In the data rows, 128 means zero.
Here are some points, one per row:
[152 106 130  90 123 138 139  90  81 150 116  94 126 156 166 156 152 122
 140 110 114 105 146 223 154 132 145 118  94  95 101 131 112  87]
[123 115 143 138  99 116 198 111 120  85 151  51 101 110 134  93 152 133
 217 131 138 117 239 120 118 132 132 121 179 140 132  86 135  86]
[141  92 143 123  20 116 151 185 167 124 138 130 131 101 148 106 127 148
  93 128  93 150 109 152 132 156 101 124 168 125 142 110 127 111]
[115 111 138 155 163 124  91  84 132 120  26 122  87  93   0 122 151 190
 119 148 145 157 158 137 106 137 167 120 104 137 129 115  54  74]
[ 80 182  95 135 164 123 120 136 125 112 113 139 107 135 104 137 150 118
 133 126 152 168 117 157 187 106  90 107 151 120 128 155 115 131]
[ 96 156 130 120 145 167  98 101  93 106 133 130 167 122 104 107 137 103
 150 154 146 107  91 106 155  94 106 106 142 148 121  76 189 146]
[149 108 164 136 142 133 115 117  91 160 172 133 142 104 132  93 124 114
 132  73 121 130 135 194 187 140 172 186 103 113 100  94 141 138]
[165 100 103  85  52 111 179 124  94 104 153 243 134  90  75  78 110 141
 138  95 143  69 134 122 123 111 113  92  65 135  79 132 144  59]
[104 173 160 114 122  80 144 135 102 122  79 129  51 163 189 132  98  70
 127 112 139 162 158  80 160 142 101 133 162 164 100 152  42 100]
[147 127 141  66 143 107 126 145 139 136 174 163 220 162 129 120 139 124
 117 102  95 147 138  82 105 154 172 148 136 105 158 122 135 175]
[155 106 147 141 125 137 122 130 182 123 123 167 143 175 140 104 105 115
 104 255 135 129 121 165 139 121 116 183 126 149 145  46 135 124]
[143 117 123 113 135 145 117 159 123   0 143  95 153 164 151 107  78 118
  90 105  90 150 137 152  98 131 211 107 115 111 156 137 118 134]
[154 155 158 149 161 148 117 176 118 104 158 162 138 167 106 141 151 149
 150 167  95 167 147 112 121  81  89 118 184 108 125 153 159  93]
[150 112 141 123 111  67 151 122 109  69 113  92 166 122  85 207 101 132
 194  88 127 142  60 167 115 102  94 178 178 126  97 133 131 166]
[130 105 183 126 135 155 109 154 125 134 125 132 137  72 123 179 117  74
 133 153 124  83 124 153  99 144 152 123 122 131 132 165 126 112]
[ 87 136 163  86 143 144 255 133 133 130  85 119 122 151  77 145 104 150
 133 139 144 122 145  99 197  95 159 154 138 148 171 151 109 105]
[166  99 173 100 150 119 111 156 139 150 131 119 116 122 147 113 239 182
 119 122 186 154  61 115 146 147 144 132 125 152 111 182 232 135]
[130  93 149  96  77 117 128 121 110 159 102 118 154 136 194  74 172 133
 161  95 133 136 152 118 154  85  67 137  54 117 135 165 110 151]
[121 107 113 135 199 155 134 229 113 161 119 150 175 142 149 113 168  92
 134 111 105 145  92 182  84 144 105 125 136 159 137  82  78 171]
[ 96  93 110 129 137 178  96  82 131 145 127 159 132 142 151 120 149 106
 140 118 128 153  92 100 102 121 125  83 149 146  96 102 130 149]
[139 124  93 106 133 135 118 142  57 162 104 125 125  79 109 117  41 151
 147 153 153 113 190 144 146 124 104 102 156 120 186 124 137 198]
[114 183 154 167 116 120 156 123 148 130 124 142 176 161 113 166 130  69
  95 161 153 145 110 138  99 133 124 135  79 153 142 141 121  89]
[ 67  66 119 134  67 136  91 153 172  87 175 123 137 110 162 146 110 141
 138  96 123 156 167 186 129 166 130 121 204 112  62 119  81 101]
[128 129  70 193 148 162 204 134 119 102 104 106 135 129 218 114 146 148
  71 149 111 130 154 119 105 171 103 131 113 134 136 104 147 125]
[109 108 170 209 139 102 135  76 103  95 107 130 114 118  90 131  78 108
 146 146 110  99 139 135 176 184 123 110  89 153 156 101 166 155]
[186 192 141 115 124 141 136 129 147 107 156 115  99  27 186 129 126 170
 156 140 110 136  77 127 163 187 109 129  84  99 195 135 123 128]
[100 147 157  84 130  99 144 102 124 133 129 114 116 171 116 118 118 120
  50 128 160 152 112 122  97 122 104 162 110  79  67  81 160 144]
[119 188 102 145 194  83 140  97 154 123 128 104 102 114 111  64 100 115
 169 128 146 142 114 113 130 154 107 139 135 156  85 100 126 108]
[139 166 119  98 138 110 118  78 200 129 109 135 119 117 149 151 133 116
 144 148 151 157 144 163 136  94 149 104 134 155 138 111 124 155]
[115 175 131 117 152 132 122 122 142 152 158 149 142 135 127 118 148 130
 112 148 132   0 120 137 135  99 132 125 160 121 132 117 122 139]
[168 130 124  98 143 168 112 141 115  88 134 120 133 126 116  63 107  94
 177 162  51 106  96 151  86 107 126 152 157 150 105 210 148  67]
[ 99 145 136 176 178 103 126 122 108 135  93 152 135 144 173 123 130 179
 138 126 172  91 148 121 119  60 138 117 158 143 143 146 109 123]
[173 101 127 100 107 113 110 117 186 157 134 109 139 150 110 149 173  97
 182  80  80  95 169  55 137 120 102 130  93  47 126 129 125 117]
[100  47 129 140 224  57 133 149 122 143 165 156 138 147 142 108  79 150
  99 154 145 152 117 119 119 135 121 141  98 130 124 150 118 159]
[108 154 151 135 103 180  85 144 104 128 173 131 131 119 175 122  73 107
  85  87 137 116  89 174 155 119 131 149 125 134 223 154 145  82]
[109 180 127 152 130  99 175 162 159 187 130 135 160  74 114 100 114 120
  86  94 190 126 133 135  57 154 116 160 138 115 121 123 142 131]
[145 152  33 111 126 100 135 155 125 120  37 143 114  93 138 143 130 118
 128 149 135 133 149 116 121  86 131 180 167 152 159 129 145 105]
[100  77 141  91 144 117  92  78 144 145 116 115 191 105 132 159 132 168
 102 166 104 108  64  94 106 148 100 127 171 143 123 123 107 138]
[143 127 119  71 153 146 133 126  93 108 135 123 142  80 113 186 136 118
 133 125 167 139 156 105 120 104 136  88  97 167 158 101 124 114]
[111 115 202 131  96  81 129 105 152  85 140 116 125  73 134 172 105 126
  68  85  68 140 212 140 126 106 146  90 151 146 124 106 155 130]
[222 191 152 124 107 202 157 117 128 111  74 154  49 159 143 151  71 130
 154  99 127 166 139  82 115 174 173 142 103 108  40  96 141 133]
[126 171 112  94 137 200  79 159 132 143 135 144 160 123 114  81 119 166
 111  96 108 132 183 147 165 129 173 173  86 142 123 151 149 152]
[122 123 156  92 141 168 150 173 101  79 141 103 128 128 110 122 113 112
 110 100 146 102 135 105 139 202 120 125 157  90  73 101 100 114]
[ 89 125 112 117 126 148  90  82 130  45 158 104 141 131 148  93 182 158
 132 160 162 119 154  95 115 208 125 150 147 147 146 171 136 160]
[170 148 118 137 100 132 107 187 143  90 152 143 156 170 133  96 137 139
 148  90 155 115 120 126 120 109 109  87 107 141 109 143  48 167]
[ 97 150 158 153  95 118 138 139 120 190 131  75 131 165  91 110  96 180
 123 132  75 168 118 113  85 120 115  97  88 109 113 162  87 174]
[182 102  75 158 147 161 131  76 109 148 143  99 111 120 153 104 144 174
 100 130 120 145 123 144 169 106 149 125 108  38 134 147 130  92]
[155  96 145 113 110 140 127  66 167 131 110 147 176 134 137  65 139 102
 141  83 146 125 137 149 137 173 148 131 138 139 181 142 100 140]
[141 168 143 187  98  88 125  51 142 111 157 122  84 137 153 136  95  92
 174 123 165 186 132  61 102  37 142 164  84 138  99 103 104 136]
[115 138 133  90 117 110 124 119 136 133 126 137 144 158 121 128 120 108
 112 177 133 164 110 144 101 110 133   0 149  87 157 143 169 146]
[176  76 120 117 141 119  71 173 144 122 138 110 107 159 142 128 107 154
 137  73 131 110 154 118 137 110 151 140  79 130 144 150 135  85]
[139 113  97 149 175 131 124  88 152  97 120 161 107 122 129 186 161 117
 120 118 109 106 141 156 137 107  51 107  98 111 101 208 137 130]
[178 129 132 172  51 145 111 108  70 146 165 167 176 103  99 138 188 108
  72 153 135 115 130  93 116 134  97 167 188 107 145 161  67 152]
[128 127  98 100 128 133 151 131 144 160 201 102   0 134  89 153 134 104
 138 137 124 161 143 138 109 105 132 116 118 195 151 120 123 154]
[130 146  80 145  99  90 128 135 115 122  89 148 110 161  97 104 150  82
 122 103 125  97  74 135 174 152 159 122 185 120 130 154 174 147]
[ 86 143  90 141 145 133 163 117 117 143 131 120 143 140  91 176 143 121
 144 207 129 148 157 175 101 134 107 138  95 115 124 151 161 157]
[108 119 130  92 168 134 116 125  76 159 154 185 150 129 142 122 177 165
  99  87  23 132 112 135 124 163 123 131 141 121 147 127 133 106]
These points spread out most along one direction. Take the direction at right angles to it along which they spread out most. Go by this last direction. For each point below, how far along it does it lie, from 0 to 99? 50 is the average, and the first point above lies past it. One standard deviation of the points above along it is 16.
[ 81 141 154 144  74 124 128 106  79 145  96 135  84 171 133 154 144 145
 120 156 151 124 121 162  96 119 128 176 145 148 131 118 138 166] -> 35
[164 118 109 137 112 130 124 127 133 177 155  80 183 133 121 155  88 207
 123 123  94 103  64 123 143 150 130  98 134 231  75 103 143 120] -> 46
[100 110 144 131 113 119  99 162 117  72 119 128 119  67 124  99 176 138
 187  96  91  99  61 124 102  76 154 140 128  64 127 101 114 155] -> 57
[174 117 118 112 131 145  59 124  91 152 125  63 137 155  93 147 128 118
  94  73 107 107 145 124 140 144  51 145  89 114 131 117 134 103] -> 62
[202  96 121 203 156 142 134 159 128 153 110 105 132 124 137 183 164 100
 141 167 194 110 149 106 149 135 159  79 174 134 128 117 141 148] -> 39
[ 67  83 136 132 136 176 123 140 255 136 128 134 133 120 119 117  90 135
  63 154 121 127  92 132 138  90 116 122 161 113 142  84 113 167] -> 29
[102 177  66 160 128  90 156 117 140 143 158 128 125 152 149 179 140 134
 125 149 116  78 103 111  89 146 193 120  99 137 125 103 110 130] -> 38
[ 97 162 138 129 108  68  84 161 125 197  66  67  94  79 120 106 145  94
 125 190 129 141 148 100 168  90 165 123 114 136 117 134 125  82] -> 43
[ 82 151  90 144 126 100  91 130 114 190 133 180 118 172 136 181  96 186
 190 128 164 159  93 103  97 165 120 137 133 102 196  84 149  68] -> 34
[ 70  58  99 172 115 164 158 161 162 185 133 143 114 131 123 133  97  44
 126 110 146 146 122  48 164 138 158 156  75 125  86 192 168 135] -> 52
